Rotation paths and how fast each direction turns (deg/step):
Each turn is a multiple of 5 degrees from 10 to 175, or 0.
Each row of a path follows its step; steps can be skipped.

step 0: [ -4  -4  -3 -31   0 -11  -6  20   1 -15  -2   2 -20 -19  -6  24 -15 -10
 -11 -13  -9  21  -4   0  14  10  22  22 -17  22 -13   7 -17  -5  12   6
  22  25  -8 -12  13   7   5 -10   9]
step 1: [  4  34  -2 -12 -22 -22   3 -11  -3  -1  -1 -27  13   4  -9   1  -3   4
  13 -13  -5 -19  10  -8  -3  34  19  -4  15   7  -5   0 -13  -2  -3  16
   6  -3 -37 -16  -5 -11  -6  13   7]
step 2: [  2  25  24  -4  -5  13  -2  36  -9  -2   0  -5  -3   0  -2   7  22 -13
  21  -7   6  -7 -15  -1  -6   4  25 -10   2  -7  10  14  20   4   8 -19
  21 -31  -9  -3   0  18  -4 -21  12]
step 3: [ 25   0 -20   5   8  13  -4  -2   4 -12  -1  -2  20   5   8  17   3 -11
  -4  -4 -28   5 -26   1   1  12  20  22 -20  15 -10   3  17  -5  15  -6
  21  10   1 -25  29   3 -19   0  -9]
step 4: [-18  12  -5 -19 -30  -6 -24 -12 -21  -7  -7  -9  -5 -12  -8   4   9  -4
   2  10 -18   6 -10 -30  -3  14  -1  15   9 -26  -5   5  -9  -9  -9   5
  -1  -5 -23 -21  31 -15  10  -4 -12]
step 5: [  1  28   8  -4 -24  -8 -19  18   1  -1  29 -13  -8  -7   0 -16 -14 -22
  27  35  -1 -19  -7   1   7   0   3   3   2  11  -5  11   9   3 -18  -7
  24  -8   6   4   3  19 -17   6   2]
step 6: [ 27  18 -12  -4  12  11  11   9 -11  -4  28  20  14 -12  -9  19   0  16
  -1  16  -7  -8 -12  16 -23   5  13   4  -1 -19   7 -14  33   0  -4  -3
   3  -4 -17   4  21  -4 -18  11 -13]
step 7: [ -9  -1 -17  -6 -27  10  -3   0 -10   5  -3   4  -9  -1 -22 -10 -10 -12
 -32   6 -18   1 -10  16   7  -2  13  16 -15 -33  -3 -18 -12  17   3   0
  12 -16   6 -11  32  11   9 -20  -5]
step 8: [ -5   6   0   0 -28  -4  -3  18  45   9   7 -17  -4 -29  -8  -9  -9  -1
   0  15  12   0   6 -10  13  12   4  19  -5   3  -8  -5   4  -1  -7  19
  23   2  -3  10  18 -23  -6  21 -17]
step 9: [ -8  18 -14 -32 -11   1  23  -1  16   9  16  30  -8 -25 -11   7  11  15
  27   8  -1  -7  -3  26 -18  12  12  14  14  -3  -4  -4  -7  -8 -11  -9
  -2 -22 -11   5 -11   4 -13  -6   7]
[  1  -2   5  -2  -2  -3   5  -4  -7   3  -1  -2  -2   4   1  -6  -1   9
   0  -6 -10   1   4   2  -2   3   2   2   3  -6  -3  -6  -3  -1  -6   0
  -3  -1   0  -9   0   2  -1   1  -4]	125
[ 5  7  4  2 -4  1 -1  0 -4  1  9  4  0 -5 -3  5  0 -5  7 -6 -5 -4  5  0
  4  3 -4 -3 -3 -1  1 -2 -6 -2  3  0 -7 -1  0  6 -7  3 -3  3 -3]	90
[ 0 -3  0 -4 -2 -1  4 -1 10  3 -8 -3  2 -1  0  4  9  0  2 -8  3  0 -1 -1
  1  8  6  2 -4  2 -1  2 -4  2  4 -3 -1 -9  0 -2 -6  0 -3  1  0]	45
